rotation ticks, each row followed by its count of ticks
The counts run from 0 to 358.
[123 120 129 101 104 128 127 143 133 106 154 128 129 168 135 108 159 155
 151 150 129 152 110 104  93 101 129 147 139 112  84 143 142 140 103 129
 144 161 172 110 127 135 152 138 169  70 214 112 126 106 154 140 135  93
 126 103  99 154 107] -> 135
[118 120 127 187 171 136 142 102 138 129 140 147 135 163 112  77 119 113
 108 127 137 128 141 110  88 128 132 112 135 129 150 145 162 129 154 118
 139 137 112  71 154 131 100 164 144  98 179  68 143  69 122 123 163 131
 112  86 130 149 133] -> 342
[144  94 143 163 102 110  53 123 129 154 124 106  87 148 114  93 158 126
 140 125 138 140  88  85 132 106 113 113 140 107  95 132 141 140 171  90
 126  98 116  90  75 128 102 143 149 126 196 115 139 125 114 141 135 114
 144 139 112 149 112] -> 204
[124 138 151 184 110 128 129  93  89 162 146 113 106 143 126 138 122 157
 126  98 164 127  96 109  78  97 142 122  93 121 174 146 137 118 174  84
 170 100 143 101 132 126  74 120 169 143 145  91 144 142 108 105 134 143
 124 128 156 117 128] -> 186
[ 97 104 116 152  94 118 134  86 129 155 160 115 158 150 120 130 117 132
 176 120 134 187 138 125  99  81 112 171 149 130 127 120 145 154 129 124
 154 150 149 117  98 118 127 151 171  60 178 123 117 134 176 108 150 123
 124 114 102 138 118] -> 141
[103 113 143 208 111 133 142 105 124 154 155 109 158 148 129 128 105 160
 158  97 146 138 143 102 105 114 114 115 138 119 167 108 149 128 165 101
 137 112 123 113 137 164 113 143 144  71 180  91  91 109 120 112 158 128
 126 108 144 162  92] -> 340
[108 101  95 168 122  88 139  71 130 154 144 127 141 158 129 132 127 136
 179 109 141 180 123 122  98  74 138 163 135 163 131 153 134 147 144  99
 166 118 166  78  75 144 119 140 155 116 155 157 122 130 174 111 160 150
 111 124 142 134 117] -> 221
[122 153 115 177 142  79 122  87 184 144 177 105 119 173 121 104 150 107
 132 124 118 107 123 135 156  84  91 120 133 149 180 145 138 152 137 124
 121 132 155 133 138 111 116 143 159 102 141 152 144 104 118  87 172 127
 153 143 131 129 105] -> 159
[144 130 135 156  71 117 101  64 140 126 131 101 125 157 120 109 115 125
 169 118 132 142  96 103 135 109 124 123 116 133 154 149 136  87 159 123
 148 104 172 133  90 124 142 160 149 109 198 157 130  95 107 107 152  96
 163 167 124 129 122] -> 319
[114 128 137 192 120 121 123 140 112 102 148 111 137 120 165 144 133 153
 134  97 157 158 152 116  89 100  94 145 108 105 140 130 139 130 159 128
 165 128 142 113 147 146 117 128 155  93 207  76 112 124 119  91 139 134
 131 110 160 141  90] -> 345
[163 126 150 137 112  73 166 123  96 153 104  94  84 147 159 128 132 177
 126 120 126 129  82  74 149 122 124 121 136 121 104 116 114 102 117 101
 123 121 183 105 139  89  85 126 190 134 170  99 109 101 141 139 134  99
 136 150 126 127 145] -> 117
[134 133 143 126  81 107  95 123 117 139 187 106 109 147 136 119 171 153
 118 130 143 139  74 125 102  88 107 168  99 118 123 144 135 156 129 121
 140 120 149 122 115  85  83 113 189 123 181 113 157 145 126 114 135 120
 134 139 121 104 128] -> 195
[123 117 119 169 112 122 112 125 100 113 111  93 109 145 149 154 145 124
 179 115 141 173  98 108 120  83 127 129 135 125 114 140 127  98 152  81
 209 123 145  94 115 152 159 135 163 106 174 111  87 142 136 121 107 124
 149 133 125 126 102] -> 305
[160 149 144 128 146 114 147 125 106 145 143 116  72 165 121 109 170 156
 118 152 118 105  98  97 134  83 127 113  92 138 144 143 123 146 126 112
 130  95 144 108 176  93  82 115 190 123 141  92 176 117 139 163 165 129
 128 134 119 111 123] -> 193
[140 165 155 167 149 111 100 135 165 107 150 121 105 143 132 106 134 133
 101 119 161 115 109 103 104  86 111 105 139 104 153 140 160 105 144  84
 164 105 152  90 132 171 131 112 122 162 186 104 137  99  76 115 140 132
 135 116 144 159 106] -> 90
[116 143 129 150 148 121 132 133 155 113 170 133 106 159 122  95 149  93
  81 144 132 103  68 131  87 102 118 134 145 120 139 155 180 132  88  99
 144 147 142  93 170 128 118 108 188 108 172  78 131 105 104 108 125 128
 126 116 128 135 140] -> 174
[138 162 151 132 139 114 115 167 155  91 160 122  84 143 130 120 154 141
  90 151 151 128  90 114  77  65 101 147 121 106 119 156 158 133  96 110
 171 106 175 108 146 155 144 110 161 124 188  99 135 118 109 121 125 125
 137 122 142 129 106] -> 95
[144 120 137 136 165 111 165 120  93 142  96 127  79 148 139 114 171 126
 126 141 107 121  60  99 101 100 135 133 130 134 119 145 125 124 119 112
 155 122 139  81 168 102  82 129 188 138 165  81 135 109 161 141 139 130
 117 141 103  98 144] -> 113
[136 130 137 155 168 103 153  65 157 136 140 136 104 109 115 119 116 152
  90 129 135 136 134  94  88  42 106 150 113 156 169 134 137 153 124 121
 123 120 158  98 111 107  67 141 148 119 138 110 165 123 151 123 168 142
 112 108 120 137 139] -> 356
[132 150 146 111 148 118 147 158 149 140 134 123  90 146 145 117 165 120
 109 145 136 149  93  90  86  78  73 165 141 115  96 146 159 131  98 124
 161 127 191  83 147 128 126 139 179 131 179 124 150 136 160 142 147 140
 135 141 126 114 129] -> 20
[124 139  99 137 117 115 139  78 158 137 185  94 114 169 128 110 166  89
 158 143  94 115 104 137 142  86 102 130 144 140 164 147 136 136 121 126
 173 149 160 123 150 110 159 149 191  77 146 134 124 113 150 113 145 116
 144 136  96 105 122] -> 234
[114 143 154 171 116 146 126  80 141 169 139 105 145 167 107 110 120 126
 193 117 136 135 147 102 130  93 110 113 163 126 168 125 139 120 165 117
 160 145 159  90 118 146 150 170 155  93 169 133 127 112 157 125 163 124
 131 102  93 143  94] -> 145
[117 126 155 142 120 110 101 121 170 149 189 127 120 146 103 106 139 139
  88 125 159 138  88 126  78  83 103 160 158 102 111 110 172 165 107 107
 128  96 150  99  76 126  91 125 137 126 182 107 123  95 129 122 123 124
 107 110 109 152 135] -> 6
[123 128 126 134  92  97 149  55 125 150 151  95 147 173 126 134 117 131
 157 117 137 157  89 126 116 112 142 160 127 153 154 134 138  99 127 124
 162 135 188 102 108  93 108 141 182 116 146 139 117 104 142 104 140 102
 130 144 125  99 162] -> 315
[127 131 131 123  92 114 130  80 148 170 146 102  96 132 129 124 149 133
 155 136 128 150  78 118  84  49 100 166 130 131 140 152 151 145 143 113
 168 102 171  93  95 137 114 144 156 133 156 161 138 163 156 109 162 150
 137 166 114 103 120] -> 26
[145 131 145 160 127 130  72 103 185 127 146 120  89 112 121 112 149 118
 118 124 145 139 124  99 109  49  74 143 115 122 158 148 148 155 150 122
 144 107 136 128 111 137 112 146 133 100 177 123 175 155 114 106 162 132
 150 148 110 139 101] -> 358
[136 149 158 177 157  74 128 108 131 119 144  82 118 140 167 129 139 142
  99  99 138 114 143 104 157 108 102 132 156 120 163 106 118 134 116 111
 125 146 157 119 151 102  91 114 176 106 172  85 104  74 138  99 120 107
 131  85 118 162 138] -> 77
[134 154 151 147 128  96 147 163 125 108 178 102  82 136 141 147 148 159
 124 138 152 130  88 109 104  60  88 135 118 109 136 116 143 129 105  90
 173  85 180 129 161 159 147  84 164 112 166 107  99 143 113 130 116 135
 142 120 143 136  92] -> 96
[135 122 116 150 142  86 133 134 152 146 126 115  90 178 116  86 122 125
 135 117 156 177 137  79 148 108 117 124 152 153  97 148 143  98 109  93
 121 135 184  69  92 126 139 149 151 103 168 153 143  94 148 142 167 111
 141 127 158 151 127] -> 218
[119 114 137 146 111 142 118 114 135 133 110 126 139 183 113  79 112 131
 147 126 148 131 102 106 109 138 161  81 134 128 131 159 144  84 171  93
 137 153 153  70 125 156 150 155 156 101 189 111 136  90  99 120 155  99
 139 132 114 149 106] -> 50
[138 136 124 197 130  92  74  82 187 113 137 127 103 140 119 101 120 101
 122 123 144 112 106 115 146  87 100  97 130 139 169 146 147 131 146  99
 135 114 122 125 115 151 138 147 126  94 172 126 120  97  81  88 143 122
 162 141 128 149 108] -> 164
[114 121 123 173 131 109  98 115 172 159 209 126 108 161 101  82 162 108
  96 125 152 124 104 125 110  94  95 142 137 125 129 131 180 179 113 106
 117  91 120  90  93 113  99 131 147 117 160 126 150 101 126 116 149 132
 114 123 135 149 140] -> 5
[120 108 100 174 118 104 139 108 135 137 160 115 101 197 116  91 134 116
 137 116 143 170 152  93 167 120 132 117 127 152  99 131 140 138 116 106
 131 163 148  86 116 101 125 152 191  65 151 115 130  91 152 149 149  88
 128 102 150 151 133] -> 138
[165 107 127 140 124  95 130  81 141 116  83 124  60 114 147 127 112 140
 121 125 140 174  93  71 108  73 116 149 124 153 122 146 125 103 149 106
 150 100 168  84  81 129 101 150 136 135 165 130 138 124 136 126 149 118
 151 160 133 123 149] -> 28
[138 105 104 157 117 118  94  67 137 114 127 132 131 156 128  95 155 112
 153 146 100 123  91 138 111 117 149 134 113 140 134 173 133 134 172 137
 161 106 128 124 122 116 130 163 140 102 215 114 138  80 113 104 165 118
 145 160 105  99 111] -> 323
[116 115  99 185 153 100 119 103 136 113 137 144 140 158 144  86 152  90
 122 137 106 105  94 147 100 131 135 116 119 136 153 181 130 121 149 128
 151 142 118 104 172 125 114 134 161 102 188  78 116  80  96  74 166 145
 138 147 133 117 123] -> 248
[120 115 159 172 118 133 117 115 181 132 132 144 140 150 102  87 102 126
 117 137 152 152 120 102  89 113 105 126 149 122 120 136 172 117 118 129
 111 129 131 122 120 146 128 166 127  62 216  85 132  76 121 112 151 113
 137 118 111 166 124] -> 338
[119 140 155 151  92 130 100 146 108 112 169  96 127 126 163 135 162 142
 118 106 156 148 116 114  90  90  90 157 101 100 134 130 141 165 133 125
 165 143 123 124 152 114  90 112 194 101 183  71 131 154 130  96 117 123
 132 112 128 124 111] -> 270
[132 111 119 133 122  87 149 115 145 161 162 116 119 153 114 142 147 158
 156 137 126 140  84 130 115  55 129 147 158 134 113 115 144 164  88  78
 144  99 167  93  97 137 120 101 175 121 128 144 102 145 160 129 133 138
 115 118 109 142 116] -> 295
[122 144 116 185 162  92 144 116 118 121 150 130 112 142 147 144 149 159
 124 121 130 114 102 131  97  69 126 118 122 129 171 143 139 153 141  76
 174  88 146  81 158 147 109  93 157 142 138  98  98 115 125 105 140 169
 112  96 150 120  95] -> 92
